In the rows, zero is written as 128.
One turn moves each row of this set onto another row. After a few examples, where does it send each row asked below?
Q_73: [123 105 115 128 107  83 119 155 110 119 132 121 115 110  96 133 148 129
 131 121]
Q_176: [134 115 134 121 123  79 117 168 124 108 137 113 116 103 105 130 147 132
 124 124]
Q_975: [154 118 144 149 111 112 148 134 141  98 126 132 121 124 152 139 133 132
 126 132]
Q_801: [129 132 119 146 109  74 178 148 132 128 155 117 114 107 129 169 121 112
 129 130]
Q_279: [101 103  98 131  98  89 128 140 115 130 131 129 121 120 108 135 152 127
 139 122]
Q_521: [125 123 127 133 108 108 173 153 124 134 124 133 117 112 140 173 118 111
 123 123]
Q_603: [134 129 132 149 101 116 162 130 141  97 111 131 120 110 144 142 127 132
 116 131]
Q_615: [133 118 139 121 124  76 115 168 125 104 149 112 126 110 112 132 145 130
 127 129]
Q_874: [137  96 109 150 133  83 171 155 143 110 119 130 121 123 152 156 129 109
 130 110]
Q_343: [119 101 117 126 110  81 117 158 111 123 136 125 116 111 101 133 147 125
 136 122]
Q_741: [134 101 112 145 125  83 181 156 142 113 130 137 120 116 140 168 126 115
 124 118]
Q_26: [134 111 127 136 118 113 168 154 132 128 126 142 121 125 152 170 124 113
 130 117]
Q_754: [139 106 109 155 135  79 159 152 138 114 117 114 119 128 161 144 131 103
 138 107]
Q_430: [133 127 122 144 143  85 153 163 134 148 129 105 114 121 156 148 147 109
 153 114]
Q_434: [121 107 119 126 112  77 118 162 111 114 147 121 123 109 100 134 149 128
 134 123]
Q_545: [ 91 115  87 134 100  96 141 132 129 120 128 131 131 125 117 137 154 132
 134 124]
Q_145: [ 91 131 101 128 103 105 146 126 153 119 126 124 139 132 147 138 151 135
 128 133]
Q_661: [122 139 140 116 129  94 132 155 164 100 136 112 134 118 147 134 144 138
 116 137]
Q_690: [ 92 128  95 132 106 104 147 127 150 112 122 128 139 133 135 135 151 134
 126 132]
Q_726: [103 106  97 132 103  85 130 146 113 122 137 129 125 115 102 137 154 129
 137 120]
Q_976: [121 140 135 122 128  95 131 147 161  96 134 110 139 127 146 131 142 136
 115 140]
Q_988: [ 99 127 102 130 101 106 145 123 151 116 129 122 141 136 147 140 155 139
 127 134]
Q_745: [125 139 137 117 129  92 133 154 163  99 138 107 135 117 146 134 151 143
 118 136]
Q_672: [105 141 121 121 117 103 143 137 167 107 130 117 139 128 156 136 147 138
 119 138]
Q_349: [162 108 146 151 123  98 139 142 137 109 142 124 121 127 151 136 148 134
 142 133]
Q_217: [109 119 111 152 117  72 164 147 122 132 128 102 119  87 122 142 165 136
 147 127]
Q_666: [ 98 114  93 134  91 102 139 123 130 124 126 128 132 133 125 138 154 134
 132 129]
Q_467: [ 90 115  92 132  95  99 140 127 131 128 127 129 131 129 127 137 153 131
 135 127]
Q_841: [142 108 126 138 131 108 160 158 137 130 128 136 122 132 163 160 135 113
 141 112]
Q_156: [134 131 145 119 129  83 119 162 145  97 143 107 133 117 132 131 142 132
 118 137]
Q_777: [124 138 122 142 135  80 157 162 127 153 128  97 111 109 143 151 141 107
 146 120]
Q_400: [104 139 114 127 118 104 142 133 163 103 124 118 141 133 148 132 147 135
 117 138]
Q_149: [107 105  99 134  95  93 129 137 113 125 127 127 121 122 105 136 151 128
 134 123]
Q_259: [138 124 113 159 129  73 152 148 133 123 126  99 115 125 159 139 130  99
 142 111]
Q_370: [132 111 137 120 124  78 113 169 125 111 140 117 116 106 110 131 143 129
 127 126]
Q_671: [134 138 117 157 119  69 156 145 128 131 141  94 112 119 150 145 126 100
 141 119]
Q_392: [152 103 136 152 129  80 139 149 129 123 150 112 120 118 141 136 164 135
 155 131]
Q_295: [130 115 116 143 115  80 185 153 138 120 146 132 118 109 130 174 123 115
 124 127]
Q_843: [110 138 120 123 117 101 143 136 165 105 133 114 142 130 155 137 154 144
 121 137]
Q_514: [117 141 123 139 121  85 166 159 122 150 125 102 109 100 133 160 130 107
 135 125]
Q_340: [142 115 123 141 142  95 153 162 138 139 130 121 119 131 164 152 144 111
 150 111]
Q_5: [130 109 123 153 126  70 150 151 124 133 144 102 120 102 129 138 171 137
 156 129]
Q_863: [130 141 120 152 112  70 166 145 128 133 152 102 112 111 138 156 122 105
 136 127]
Q_257: [102 129 109 151 105  87 173 138 128 121 113 109 118  85 123 143 150 135
 130 126]
Q_116: [134 127 147 115 132  84 119 167 147 102 140 113 124 109 129 131 141 134
 120 132]
Q_761: [117 135 125 135 111  96 172 155 121 142 124 118 112 102 131 169 120 109
 126 127]
Q_535: [112 133 118 148  99 104 172 131 135 107 105 122 118  94 133 144 134 134
 118 128]
Q_35: [135 129 143 117 132  83 123 168 146 100 139 107 124 107 125 132 148 139
 119 131]

Q_843 -> Q_176
Q_343 -> Q_145
Where do these go?
Q_257 -> Q_975
Q_521 -> Q_340
Q_400 -> Q_615
Q_259 -> Q_801

One turn moves each row of this set onto another row. After a few examples, where does it send each row asked below?
Q_42: [142 103 128 101 158 117 146 145 106 139 152 158 125 143 124 171 142 155
 112 155 115 112 137 113 156 114  79 146 127 139 119 124 156 120 133 134
 105 115 137 100 169 135 148 118  98 136 108]
Q_451: [143 125 130  98 152 123 149 141 112 141 156 146 119 147 109 180 135 138
 102 157 111 108 133 104 156 135  84 154 131 142 119 121 168 122 124 126
  99 109 122 107 157 134 156 127 103 132 104]
Q_611: [127 101 107 127 150 166 128  74 129 151 127 124 135 154 113 131 122 140
 137 148  98 120 130 117 118 137 141 145 136 112 133 114 169 122 115 137
 144 108 149 115 142 114 105 129 129  92 122]
Q_546: [145 120 122  86 150 111 132 149 115 139 149 142 121 139 113 168 140 122
 115 156 118 121 132 110 143 112  91 150 144 145  94 119 160 125 129 146
  94 119 121 107 150 118 137 119 107 149 101]
Q_544: [121  94  93 113 130 143 140  78 132 138 118 139 137 154 117 129 140 147
 137 133 108 124 132 112 113 123 141 131 146 120 145 101 149 120 131 148
 146 117 156 110 151 111 109 143 117 101 124]
Q_529: [147 113 126  91 151 120 132 155 111 134 164 147 126 141 115 172 140 141
 123 161 121  98 138 113 150 125  85 160 142 142 121 119 146 129 127 136
  95 112 124 106 158 122 145 121 106 133 110]
Q_455: [167 121 126 101 152 123 159 149 125 147 164 142 119 131 131 171 139 139
 113 157 122 118 116 105 158 127  95 148 141 133 107 140 155 116 120 139
  85 120 129 115 149 117 142 134 120 137 111]
Q_968: [136 106  99 126 148 160 138  81 145 152 125 136 139 156 107 138 127 133
 129 136  91 120 135 118 122 144 133 137 134 104 132 102 165 111 113 149
 137  99 150 110 130 118 107 152 142 102 117]
Q_250: [159 107 125 105 158 120 159 150 117 147 151 150 122 132 139 167 143 147
 114 157 121 129 116 109 159 115  91 141 132 134 107 141 155 113 129 145
  95 128 141 110 161 128 139 125 110 142 112]
Q_499: [158 117 127  92 153 124 139 160 120 137 159 144 126 128 129 169 140 125
 122 161 126 116 119 112 154 127  95 151 144 133 105 142 144 123 123 150
  93 130 134 112 156 124 129 125 114 140 108]
Q_360: [157 119 121  95 156 112 153 139 122 148 155 144 115 140 121 170 137 144
 104 150 112 124 131 107 151 109  88 145 136 147  95 119 169 114 124 136
  87 108 124 109 145 115 146 130 111 146 106]
Q_207: [130  97 108 106 133 153 128  84 142 129 129 146 142 142 123 134 130 134
 139 134  98 113 139 129 114 139 137 136 143 117 141 110 137 124 117 151
 144 111 156 117 144 109 107 146 124  87 125]
Q_33: [139 108 135  94 156 124 137 150 111 134 151 159 126 138 122 174 138 140
 112 157 110 108 138 120 152 125  77 148 126 137 119 126 153 123 125 136
 110 115 137 104 166 140 149 119 100 129 107]
Q_436: [136 100  90 132 149 157 147  78 143 156 127 133 138 157 110 132 133 147
 131 137  95 122 134 113 126 133 133 136 137 105 134 100 162 108 118 147
 134  98 149 108 131 112 109 154 141 108 122]
Q_759: [134  98  95 115 133 145 153  71 140 144 131 139 133 149 125 132 136 157
 134 129 103 121 135 114 119 129 141 132 142 121 145 102 150 114 123 140
 138 104 154 116 140 102 115 154 125  95 129]
Q_913: [154 118 133 101 155 125 147 153 121 143 143 148 122 130 130 173 137 126
 109 159 116 127 116 112 155 130  90 143 129 130 104 145 158 119 125 148
 103 129 137 113 163 139 141 122 109 135 104]
Q_880: [137 114 121  92 147 116 138 150 103 138 156 145 123 146 108 172 142 139
 122 162 122 106 137 103 149 119  85 158 144 144 122 117 154 128 135 135
 101 119 124 103 164 126 145 119  98 143 107]
Q_885: [153 116 127  99 155 121 153 140 114 144 166 149 119 144 118 175 137 153
 110 155 114 106 136 108 158 128  83 155 133 141 120 119 160 118 123 125
  94 104 125 105 154 123 156 130 107 132 110]
Q_897: [133  99 104 126 150 165 125  82 130 149 140 122 138 149 116 128 124 146
 147 147 104 112 132 117 120 135 145 152 144 115 129 114 159 123 114 136
 137 104 145 118 138  99 100 132 134  93 127]
Q_299: [125  88  92 127 146 153 130  91 135 150 116 141 146 155 111 129 138 139
 146 140  98 124 137 120 119 124 132 134 141 103 132 103 150 117 127 160
 145 111 157 105 143 125  96 141 133 113 121]
Q_999: [127  96 107 124 151 167 116  82 131 145 131 125 139 148 116 130 122 139
 143 146 102 117 130 123 115 135 141 148 140 112 130 116 158 127 117 141
 145 110 150 116 143 108  99 126 131  90 123]
Q_22: [128 106  88 119 139 155 126  90 140 146 128 126 142 159  98 132 133 125
 145 144 106 116 136 110 118 140 142 144 153 105 133  98 152 122 121 156
 134 107 141 108 132 109 100 148 140 112 118]
Q_814: [129 112 106 108 130 155 138  76 141 135 124 137 133 149 114 142 127 130
 125 132  97 121 136 118 112 147 141 137 137 118 142 105 154 120 116 145
 144 110 152 116 141 117 114 151 124  89 121]
Q_75: [133  93 103 133 153 164 133  74 129 154 136 125 137 149 121 125 127 155
 141 146 102 118 131 118 122 129 142 145 139 114 134 114 165 118 116 138
 140 103 153 116 139 104 105 132 133  93 125]
Q_282: [156 128 132  90 155 117 143 142 123 143 153 145 115 136 117 175 131 125
 102 151 106 123 131 114 148 124  89 147 136 145  93 123 169 119 120 138
  90 109 123 112 145 123 147 128 110 138 102]
Q_89: [127  92 100 130 149 160 125  79 125 151 129 123 139 151 116 124 129 152
 146 146 104 120 131 114 120 123 145 144 144 115 132 114 162 123 121 139
 143 112 148 111 145 106  99 126 127 102 124]
Q_133: [125 101 100 127 146 163 126  76 125 152 129 118 138 155 109 129 128 143
 144 147 105 117 130 110 117 131 148 149 145 115 132 112 170 124 121 137
 142 110 143 116 142 103 103 130 130  99 120]
Q_628: [154 128 123  99 148 123 156 147 118 149 151 136 117 139 122 174 140 126
 108 160 124 127 113  98 154 133  98 147 139 136 108 139 166 118 126 142
  93 127 127 113 158 131 144 129 113 143 104]
Q_991: [145 107 123  95 156 109 142 144 115 142 142 154 120 136 125 167 141 138
 107 152 111 129 131 117 146 100  85 140 130 142  95 125 164 118 133 146
  99 120 135 105 157 129 139 118 102 146 104]
Q_946: [132  90  97 124 148 155 122  92 141 146 123 147 146 149 113 128 132 136
 144 136  96 117 139 127 121 129 131 136 140 100 132 105 142 116 122 160
 142 108 156 107 138 119  96 142 138 103 122]
Q_803: [150 114 116  97 149 116 146 154 114 145 149 138 123 138 125 166 146 134
 122 162 132 125 116 100 152 117  97 147 146 135 107 137 152 124 134 147
  94 132 131 110 164 126 133 124 108 150 107]
Q_84: [139 101  98 107 131 147 138  80 141 133 141 137 136 146 120 132 134 146
 144 133 106 110 137 118 115 135 144 143 153 120 144 101 140 123 119 143
 133 106 149 117 136  94 108 155 130  91 129]
Q_882: [138  99  89 120 141 154 129  91 139 149 138 131 144 154 104 129 135 135
 148 142 106 112 137 112 121 136 139 148 154 107 133  96 146 119 120 151
 129 101 143 109 130  99  96 153 143 112 124]
Q_985: [156 114 124  90 153 107 134 152 119 139 160 148 124 135 122 166 139 138
 120 153 118 115 134 116 146 107  89 152 144 143  98 121 148 123 125 144
  90 114 126 109 145 112 136 124 110 145 110]
Q_40: [154 110 133  92 161 115 134 151 121 139 151 157 122 129 130 169 134 132
 110 149 108 122 134 126 149 109  81 143 129 140  94 126 155 118 125 146
  98 117 135 106 149 126 138 120 108 137 105]
Q_891: [122 111  94 107 124 147 138  77 134 136 122 129 134 157 104 136 135 128
 135 135 106 117 135 106 109 138 146 141 151 124 144 102 153 125 124 146
 142 116 146 116 143 109 112 148 120 101 119]

Q_897 -> Q_999
Q_968 -> Q_22
Where do these go?
Q_628 -> Q_803
Q_529 -> Q_33
Q_360 -> Q_985
Q_84 -> Q_207

One turn moves each row of this set onto another row. After a few examples, where does it send each row asked below?
Q_365: [122 122 129 132 138 130 125 129 153 136 126  99 141 136 126 145 120 148
 134 135 160 121 126]
Q_38: [144 157 109 137 128 134 131 127 106 137 149 138 135 112 151 120 120 109
 126 124 110 144 125]
Q_302: [130 125 145 128 131 149 112 126 124 125 136 116 146 173 116 117 119 124
 100 140 130 136 128]
Q_476: [141 123 110 114 122 139 137 103 130 133 122 165 124 102 147 129 147 121
 122 121 138 127 125]
Q_482: [124 122 133 130 131 125 141 133 153 131 121 103 137 133 134 145 116 147
 134 136 161 123 134]
Q_439: [119 114 122 141 121 130 140 126 126 102 104 108 117 133 131 135 114 156
 111 140 140 114 135]
Q_211: [137 142 114 104 120 143 132 121 128 137 113 160 143  99 119 123 118 144
 130 113 121 138 119]
Q_70: [136 142 117 104 118 148 133 118 134 139 113 163 149 103 122 116 122 139
 137 120 119 128 122]
Q_509: [115 110 121 140 125 131 142 129 138 102 103 107 133 130 118 126 115 154
 110 139 140 123 138]
Q_431: [118 116 121 134 125 127 140 128 134  98 111 108 132 130 124 122 111 159
 115 139 148 116 136]
Q_106: [139 143 115 106 122 156 132 122 122 140 110 161 136 110 114 122 123 148
 127 121 111 128 125]
Q_569: [136 121 112 110 124 140 147 106 128 133 117 164 124 102 140 136 142 125
 118 114 134 132 131]
Q_652: [121 122 132 136 132 126 132 133 157 133 116 105 139 129 126 149 118 142
 127 132 156 118 132]
Q_313: [147 143 120 132 120 128 132 145  99 109 137 147 118 129 145 113 139 110
 126 112 124 130 103]
Q_154: [149 154 115 142 126 137 131 127 109 134 150 125 138 119 151 117 113 107
 133 111 110 137 122]
Q_834: [125 128 134 134 130 129 130 138 145 138 115 100 131 131 135 153 109 152
 131 138 148 122 127]
Q_826: [149 134 120 133 123 137 128 149 100 103 134 148 121 124 151 121 137 118
 129 115 114 128 102]
Q_943: [140 122 118 112 131 152 135 107 126 144 125 163 118 101 138 140 143 129
 121 120 130 125 136]
Q_824: [153 128 118 133 130 131 126 143 105 107 136 144 123 130 150 111 142 111
 125 109 115 119 101]
Q_424: [136 125 153 144 143 136 116  96 114 118 139 104 133 156 115 132 128 136
 125 126 144 131 133]
Q_838: [116 114 116 136 124 135 143 120 133 100 109 105 133 143 123 119 120 154
 112 141 144 119 137]
Q_256: [143 120 158 140 139 146 121 101 117 119 141 117 122 160 109 133 130 128
 122 127 144 128 138]
Q_200: [132 126 141 121 138 141 119 124 125 125 128 113 140 178 126 119 118 133
  95 140 134 127 122]
Q_877: [136 114 117 111 127 146 140 104 129 132 121 165 129  97 143 127 143 126
 124 122 131 131 133]
Q_100: [141 147 111 110 118 145 131 119 126 137 114 157 145 102 123 112 122 144
 137 123 117 142 114]
Q_563: [135 120 155 145 135 142 110 102 117 115 143 115 137 160 110 131 135 123
 120 125 142 128 134]
Q_406: [144 157 118 141 121 139 129 133 108 129 152 136 134 113 157 132 113 106
 132 117 117 134 123]
Q_474: [153 122 154 142 139 134 115 101 118 119 147 113 133 159 113 133 135 131
 125 123 141 133 133]
Q_209: [136 128 147 122 136 149 113 126 126 127 137 119 135 168 114 116 108 131
  96 140 132 130 127]
Q_205: [144 155 118 137 123 130 127 133 102 130 155 135 128 115 150 120 117 106
 128 116 123 145 118]
Q_608: [145 128 139 124 132 140 116 122 127 122 138 119 143 173 121 113 113 131
  91 139 129 130 128]
Q_93: [151 141 118 131 129 128 127 140 102 112 134 154 122 123 142 118 149 117
 132 116 116 121 102]

Q_200 -> Q_38
Q_834 -> Q_943
Q_824 -> Q_608
Where do these go?
Q_838 -> Q_100
Q_302 -> Q_205
Q_256 -> Q_826
Q_482 -> Q_877
Q_509 -> Q_211

